(in the rows, 128 means zero)
The same turns and mirrors carry the whole set onto itself, and each row onto the other rows of its family. Which rows share a family with each named row? Give them in list order.
These 20 rows form 5 families of 4 rows each.
Q: [122 119 129 139 127 127 160 125  98]
L: [157  99 106 131 138 137 153 120 145]
P: [122  90 150  81 119 134 118 141 151]
A: [134 124 139 110  91 137 132 177 141]
C: [146 100  95 127 145 153 137 119 145]
T: [121 123 113 165 136 119 126 115 110]
G: [ 96 125 131 121  83 142 115 169 135]
Y: [127 113  92 124 158 149 124 145 141]
K: [129  89 104 143 131 139 140  96 150]
W: [101 123 102 150 122 120 118 134 100]
V: [111  82 152 131 103 110 118 107 159]
H: [118 133 145 144  76 112 141 132 151]
D: [115 104 154 111 109 125  85 140 159]
E: [116 130 100 125 116 133 116 159  98]
R: [116  87 150 120 100 126  98 110 161]
B: [132 122 166 143  93 148 134 143 156]
U: [130 128 149 125  81 154 129 162 139]
S: [145  87 150 123 101 135 120  99 157]
X: [116 110  82 112 137 113 121 130 157]
Z: [ 91 114 104 135 126 108 120 150 109]

Same family as L: A, V, Z
Same family as T: Y, D, B
Same family as C: W, R, U

The same turns and mirrors carry the whole set onto itself, and each row onto the other rows of its family. Which rows share a family with each named row? Give them in list order.
These 21 rows form 7 families of 3 rows each.
Lupa: [117 159 126 127 107 150 176 123 133 149 143  98 148 179 134 152 125 116
 130 109 129]
Tiv: [140 114 126 181 119 117 129 108 125 148 121 148 108 100 106 127 150 149
 133 155 140]
rana: [115 159 107 131 107 137 165 130 148 149 157  90 119 153 150 165 118 122
 143 105 127]
popaf: [150 105 124  77 135 148 119 146 116 104 125 121 132 132 114 146 150 138
 106 160 132]
reved: [136 115 141 164 132 102 135 102 133 156 122 142 106 103  96 124 162 152
 147 121 131]
nitet: [137 107 117  71 140 142 137 137 120 116 115 116 127 138 141 131 137 152
  90 155 117]
rufo: [130  96 132  83 153 152 126 152 125 104 133 104 106 139 125 129 135 163
 106 150 128]
guze: [102 143 100 100 123 142 168 125 152 154 147  81 115 168 135 149 122 112
 133 109 126]
nal: [125 123 135 184 127 125 117  98 129 146 131 137 130 112  89 129 160 134
 132 132 153]
Des: [101 141 110 147  96 144 169 104 135 147 150  89 137 168 145 150 121 136
 141 116 122]
kigu: [129 103 119 166 101 114 115 105 151 155 139 152 114 108  98 144 148 120
 147 127 139]
Tago: [149 109 140  79 148 138 133 147 131 107 105 117 110 135 112 135 134 158
 105 156 113]
nenad: [143  95 136  80 143 147 130 146 126 108 120 115 122 112 120 128 128 161
 101 155 131]
soko: [125 114 144 174 121 121 130  88 139 147 141 135  98 113 105 125 153 128
 168 120 132]
pobo: [128 120 132 178 125 117 114 102 139 148 123 139 109 100 105 144 157 141
 163 136 127]
Bug: [ 98 150 108 131 128 153 163 120 150 154 151  84 131 169 136 159 113 130
 131 110 115]
Vepad: [129 127 133 178 119 115 128  97 131 147 137 147 112 106 101 112 153 144
 156 128 131]
feni: [106 151 104 119 107 138 169 132 146 157 153  79 136 165 143 147 122 126
 138 119 123]
tokam: [ 90 138 116 130 109 151 151 128 161 140 150  98 126 180 136 141 108 114
 113 108 139]
Runo: [150  98 149  84 145 140 124 142 133 114 115 115  96 115 112 133 124 149
 108 156 144]
vugim: [142  84 149  75 128 138 134 149 135 123 109 138 116 147 117 122 137 141
 110 147 125]

Same family as reved: rana, rufo
Same family as nitet: Tiv, Des
Same family as guze: soko, Runo
Same family as nenad: Vepad, feni
Same family as tokam: kigu, vugim

The same turns and mirrors carry the whole set onto itself, and each row onto the other rows of its family. Which rows share a family with each named row? Give them in list order.
These 32 rows form 4 families of 8 rows each.
tini: [119  67 113 136 107 122 115 190 133 105 113 133 134 137]
tipes: [138 104 123 164 125 101 159 176  97 168 106 120 107 162]
Firam: [154 135  89 133 156 131 162 115 121 154 143 138 110 151]
nas: [154 102 103 124 112 130 140 180 167 119  82 120 137 127]
tovet: [133 110 118 148 150  96 138 140  87 140 153 147 108 169]
Bev: [159 134  86 138 136 124 172 127 138 165 137 141 102 138]
ked: [134  63 131 129 122  99 119 175 128  99 101 140 136 153]
Gapo: [133  73  81 126 137 145 133 149 170 102 137 143 133 135]
zekod: [158  92 116 132 148 121 101 176 125  88 136 147 123 144]
tetu: [125 107 100 136 151 107 187 137 134 167  99 119 131 165]
gen: [140  80 100 131 118 142 103 164 135  91 144 145 119 135]
tivat: [146  95  93 149 144 118 192 146 130 177 104 124 122 152]
Mar: [159 106 124 157 144 117 137 143  89 144 146 135  92 169]
tepet: [165  86  91 120 163 139 134 149 160  99 132 152 138 133]
pevu: [162 100  90 145 163 130 165 120 127 157 141 145 106 165]
dinu: [142  80  89 136 149 137 135 151 175  99 147 147 133 139]
muzas: [121 121 118 138 120 106 146 154  83 164 109 127 113 159]
dip: [113 115 101 129 137 111 178 138 118 174 102 123 128 160]
vuki: [165  93  93 126 124 128 107 159 127 103 136 169 125 121]
piv: [146  85  86 125 144 122 156 183 165 123  92 135 152 123]
Divu: [158  84 109 140 119 132 104 175 120  98 143 153 122 127]
bodu: [151  81  90 131 119 145 149 170 170 123  93 124 148 127]
bogol: [129  75  87 125 110 140 141 176 162 119 100 127 143 126]
goto: [133 128  91 124 149 131 164 110 119 162 132 138 114 155]
dabi: [133  87  97 128 148 113 148 157 185 105 140 149 135 128]
bedaf: [128 104 120 143 132  96 182 143 141 162 103 116 118 171]
godu: [125 120 118 135 146 111 137 126  93 148 148 144 105 171]
vuzeg: [140 116 115 143 121 102 153 162  82 164  95 124 121 155]
Ridob: [158 109 119 141 109 108 140 146  83 159  97 132 106 162]
Lef: [142  88 122 136 127 108 127 206 127 111  98 126 140 129]
fug: [140  92 112 145 148  91 148 123 102 143 154 162 104 165]
Sali: [128  63 116 144 114 112 127 195 131 113 103 133 144 144]

Same family as nas: Bev, ked, vuki, dabi, bedaf, Ridob, fug
Same family as vuzeg: Firam, tovet, tetu, dinu, Divu, bodu, Sali

The same turns and mirrors carry the whole set onto itself, and each row onto the other rows of its family. Which rows share a family with each named row? Give them in list order.
These 15 rows form 3 families of 5 rows each.
Bavug: [138 146 120 125 126 102 127 112 163 104 154 106 108  95 151 140 122  80
 105]
piz: [183 141 129 111 100 112 111 130 172  94 112  98 118 112 162 151 130 106
  98]
lufu: [107 125 124 130 125 109 112  99 153 102 114 110 105 103 128 135 124 152
  90]
Susa: [151 119 116  99 121 124 138 116 166 137 133 157 109 103 148 158 100  83
 157]
Nus: [154 124 110 128  96 141 165 123 148 173 119 126 156 148 144 118 141 153
 125]
vun: [178 121 120  85  88 131 147 115 167 152 120 137 146 133 146 151  88 118
 153]
vegu: [146 134 110 117 117 160 169 117 145 164 115 164 106 121 155 121 137 127
 136]
tira: [189 109 130 114 105 121 147 129 176 144 127 125 138 106 154 175 142  87
 143]
vigi: [158 124 109 119 118 133 140 129 161 182 107 153 134 113 141 164 165 147
 153]
Nugi: [147 137 138  81 109 117  82 114 150 101 129 111 106 125 117 150 147 154
  89]
bab: [125 156 106  99 132  91  92 118 159 126 131 101 139 122 148 148 114 154
  88]
namik: [136 152 122  99 118 135 118 118 137 162 141 130 119 127 115 138 192 163
 106]
solep: [116 106 139 108 117 148 151  92 131 144 139 133 115 119 107 127 157 152
 101]
tedav: [116 107 124 105 122 109 124 110 143 157 153 113 160 142 112 141 151 163
  97]
fab: [173 165 115  79 109 111 126 112 165 128 160  97 140 122 155 146 104  90
 109]

Same family as vigi: piz, tira, Nugi, namik
Same family as tedav: Nus, vun, bab, fab

The same turns and mirrors carry the whole set onto itself, and each row onto the other rows of its family. Which rows share a family with each named row? Give them in list order.
These 16 rows form 4 families of 4 rows each.
bul: [127 159 159 114 154  70 158 118 141]
riden: [141 122 136 120 147  99  97 105 151]
nev: [146 113 146 110 131 140  97 132 133]
zogot: [129 121 144 104  99 114  96 128 136]
teg: [106 156 156 133 111 100 173 138 114]
zor: [157 161 155 107 159  99 112 106 133]
fodo: [102 165 140 141 132 132 160 152 121]
dimug: [ 84 172 162 123 156 119 147 117 132]
Gedit: [161 119 145 104 133  85 128 116 146]
mun: [143 117 143 123  89 115 144 137 122]
fanob: [117 168 152 132 178  89 131 125 132]
Sako: [111 162 155 119 171 118 170 122 120]
Todi: [ 98 141 153 133 109 149 127 137 106]
lon: [127 118 124 130 101 143 126 132 139]
Gusob: [ 85 123 142 119 112 133 154 143 122]
Movam: [130 148 156 100 176 112 116 113 156]

Same family as Sako: zogot, zor, Gusob
Same family as dimug: nev, Todi, Movam

The same turns and mirrors carry the whole set onto itself, and each row onto the other rows of its family. Which rows share a family with each named row? Give them in list order.
These 18 rows form 3 families of 6 rows each.
ziba: [120 111 125  98 114 136 164 147 125  90 114]
fus: [135 135 119 141 153 101 139 137  83 112 115]
Ruvam: [152  98 109 169 122 137 102  98 139 119 133]
Mogi: [159 116 123 164 145 129  96 108 142 124 121]
nol: [123 127 131 107 129 148 165 135 113  90 100]
bote: [104 145 135 156 101 158 121 131 147 135 136]
Ladod: [131  90 142 126  88 109 158 124 145 109 125]
totu: [118 170 107 130 116 134 144 123 124 136 156]
Lukef: [136 128 109 146 162  97 118 130 119 119  99]
defov: [141  97 108 159 161 124 109 110 144 123 125]
kezu: [132 163 110 122 131 147 147 120 104 107 158]
nute: [148  99 143 151  82 119 155 128 142 121 106]
Nevim: [ 94 137 133 140 109 153 129 122 133 158 149]
Bez: [124 157 109 114 128 145 133 127 105 133 167]
bov: [134 111  97 141 161 110 133 140  98 121 112]
gipev: [126  92 137 157  74 115 134 128 127 121 115]
fovi: [137 119 130 103 108 131 169 126 140  98 100]
fiku: [101 121 134 150  99 166 107 120 134 140 127]

Same family as nol: fus, Ruvam, kezu, gipev, fiku
Same family as nute: ziba, Mogi, bote, Bez, bov

